Each row has a name. Each question is about the rows just above it.

[153 154 160 196 161 104 143 161 125 105 142 131 136  98 178 133 135 126
 117 105 150]  J_480
[151 156 169 211 169  95 147 170 120 112 142 133 132  94 188 129 130 115
 121  94 157]  J_957
[163 155 161 206 169  96 142 189 123 109 143 125 137  98 185 134 135 120
 121 102 157]  J_406
[153 154 160 196 161 104 143 161 125 105 142 131 136  98 178 133 135 127
 119 105 150]  J_24
[151 155 161 206 169  96 142 166 123 109 143 125 137  98 185 134 135 120
 121 102 157]  J_642
J_480 in full:	[153 154 160 196 161 104 143 161 125 105 142 131 136  98 178 133 135 126
 117 105 150]
J_406 in full:	[163 155 161 206 169  96 142 189 123 109 143 125 137  98 185 134 135 120
 121 102 157]
J_24 in full:	[153 154 160 196 161 104 143 161 125 105 142 131 136  98 178 133 135 127
 119 105 150]

[131 143  90 129 123 122 123 136] : J_263
[124 209 219 132 133 131 128  50] : J_930
[128  97 181 133 127 127 125 148] : J_329
[131 143  90 129 123 122 123  98] : J_936
J_936 in full:	[131 143  90 129 123 122 123  98]
J_329 in full:	[128  97 181 133 127 127 125 148]
J_263 in full:	[131 143  90 129 123 122 123 136]

[135 141 141 135 121 107 147 109 109 132 131 126 131 117 156 120 142 123
 123 133 126 134 135] : J_609
[136 139 141 135 120 108 145 110 108 133 130 126 130 114 155 118 141 126
 122 130 124 135 133] : J_391
[133 138 138 134 119 107 144 109 107 130 130 124 129 113 154 116 139 123
 121 131 123 133 132] : J_438
[ 79 175  91 164 147 104 184  97 189 101 178 133 148 194 110 198 178  66
 101 214 142  68 181] : J_174
[135 142 142 136 121 107 147 109 201 133 132 127 131 118 156 122 143 123
 123 134 127 133 137] : J_450
[135 142 142 136 121 107 147 109 110 133 132 127 131 118 156 122 143 123
 123 134 127 133 137] : J_68
[ 62 176  84 156 130  72 188  66 171  88 170 119 138 183 112 191 180  39
  80 214 131  46 181] : J_91
[133 139 140 134 120 106 145 108 109 131 130 125 129 116 154 120 141 122
 121 132 125 132 134] : J_576
[114 121 108 126 143 154 115 151 164 120 134 134 130 156  92 151 119 127
 134 137 136 114 129] : J_429
[114 121 108 126 143 154 115 151 164 120 134 134 130 156  92 151 183  43
  85 221 136  49 185] : J_596
[ 88 160 108 143 116  70 171  68 130 102 147 115 129 144 134 152 164  65
  88 175 121  78 158] : J_678
J_678 in full:	[ 88 160 108 143 116  70 171  68 130 102 147 115 129 144 134 152 164  65
  88 175 121  78 158]
J_576 in full:	[133 139 140 134 120 106 145 108 109 131 130 125 129 116 154 120 141 122
 121 132 125 132 134]

[169 137  72 153 211  73]  J_972
[138  21 152 202 144  52]  J_771
[165  98  95 180 207  50]  J_965
[134 238 107 122 205  99]  J_235
J_771 in full:	[138  21 152 202 144  52]
J_965 in full:	[165  98  95 180 207  50]
J_235 in full:	[134 238 107 122 205  99]

[129 130 121 140 149  80 108  61 126 128] -> J_208
[128 134 121 135 130  82 109  59 128 128] -> J_106
[129 150 130 136 119  35 112 148 130 138] -> J_989
[133 146  73  50 130  81 135  25 133 119] -> J_362
[129 146  73  50 130  81 135  25 133 119] -> J_831
[124 130 119 100 119 113 136  67 127 136] -> J_560
J_989 in full:	[129 150 130 136 119  35 112 148 130 138]
J_831 in full:	[129 146  73  50 130  81 135  25 133 119]
J_362 in full:	[133 146  73  50 130  81 135  25 133 119]

[ 54 134 120 123 140  61]  J_56
[ 54 134  97 123 140  61]  J_563
[ 54 134  97  90 199 196]  J_889
J_56 in full:	[ 54 134 120 123 140  61]
J_889 in full:	[ 54 134  97  90 199 196]
J_563 in full:	[ 54 134  97 123 140  61]

[154 199 167 174  65  42  89] -> J_82
[187 175  52 207 169  43 221] -> J_573
[100 174 191 112 176 118 101] -> J_188
[142 199  34 101 209 190  91] -> J_477
[145 179 201 123  72  87  41] -> J_428
[ 76 105  87 131 216 115 120] -> J_414
[139 144 174  40 104 115  55] -> J_768
J_477 in full:	[142 199  34 101 209 190  91]
J_188 in full:	[100 174 191 112 176 118 101]
J_414 in full:	[ 76 105  87 131 216 115 120]
J_428 in full:	[145 179 201 123  72  87  41]

